In the rows, 128 means zero.
Turns, then the turns between two rows, first turn first; the first pair answered:
turn z503:
[106 115 139 148 129 122 130 146 123 136 129 121 121 131 140 118 121 134
 125 117]  ->  [134 122 113 114 133 112 133 122 127 130 138 130 119 120 107 122 124 125
 111 144]
[107 128 118 108 124 162  88 163 134 137 131 124 100  82  95 118 112  98
 116 142]  ->  [123 108 177  87 128 132  96 104 133 122 130 109 137 120  92 155 137 103
 132 118]
[163 130 212 131 106  99 173 118 124 121 106 136 151 171 222 189 136 154
 119 183]  ->  [144 159 135 164  96 133 165 198 125 142 111 167  93 115 219 143 108 155
  93 222]
turn z979:
[106 113 163 129 147  81 131 158 114 133 124 109 180 141 106 148 136 100
 174  85]  ->  [ 85 120 143 159 148  95 127 186 113 142 125 109 157 131 119 133 131 105
 177  77]
[126 114 172 139 132 115 118  99 127 104 115 115 184 155 121 152 164 134
 165  73]  ->  [ 96 129 147 191 130 146 102 165 122 120 113 120 148 118 146 113 144 145
 166  71]
[165 129 101  90 136 127 144 104 131 130 126 138 114 119 110 140 118 122
  84 176]  ->  [157 118 152 113 129 118 150  91 130 131 113 130 126 151 165 158 124 138
  95 153]
turn z664:
[157 119 130 105 111 137 149 126 142 125 112 141 125 127 148 138 143 122
 124 162]  ->  [136 126 102 117 112 135 137 146 128 125 123 129 124 107 100 122 141 120
 140 146]
[160 130 143 145 146 133 117 131 143 125 124 145 135 116 138 131 108 138
 101 106]  ->  [161 133 129 145 146 135 122 139 141 128 123 148 135 106 131 122 112 134
 103 114]
[132 128 164 110 126 133 149 114 121 128 115 136 115 140 151 129 130 125
 138 137]  ->  [143 127 131 103 123 130 144 123 123 128 128 145 103 124 134 117 124 122
 126 157]
turn z626:
[104 148 101 147 158 147 118 146 139 127 119 104  93 119 105 140  97 130
 108 116]  ->  [134 139 100 111 157 135 126 107 151 121 122 118  98 122  94 149 102 123
  91 140]
[115 119 120 133  96 142 148 123 146 116 109 128 107 124 192 117 142 110
  74 157]  ->  [ 89 125  84 166 100 153 135 155 139 110 124 110  98 101 153  95 141 108
  92 146]
[152 140 112  69 128 105 142  73 142  99 128 143 130 124 118 133 131 106
  95 154]  ->  [115 150 167 135 126 131 152 114 140 118 105 138 111 142 212 123 126 127
 101 121]
Pairs:
(2 to 3 turns a pair)
[103 132  43 150 113 125 125 169 120 139 142 128  92  92  88  98 118 147
 104 169]  ->  [155  93 124  81 122  80 142  61 117 115 125 114 158 162  95 164 151 145
 123 148] -> z503 then z664
[138 127 203 156 125 139 152 131 141 139 102 131 118 170 227 146 141 150
 124 126]  ->  [138 147  58 123 130 143 128 172 136 134 147 152  81  88  76 105 111 123
 106 180] -> z979 then z626
[153 111 135  97 144  87 102 116 139 104 128 115 156 113  57 142 141 122
 149 121]  ->  [108 127 117 143 141 111  94 167 141 112 130 115 136  94  63 114 130 129
 160 100] -> z503 then z979
[145 153 176 117 114  94 120 100 116 108 140 116 160 149 119 114 132 122
 184  67]  ->  [192 164 156  99 103 105 155 120 137 142 124 165 117 135 190 113 109 126
 123 143] -> z503 then z626 then z626
[ 92 123  69 160  92 139 146 176 108 112 104 107  97 128 110 128 100 131
 143 103]  ->  [ 99 122  61 140  95 126 145 155 107 103 105 108 104 122  74 131 108 124
 141 109] -> z979 then z503 then z503
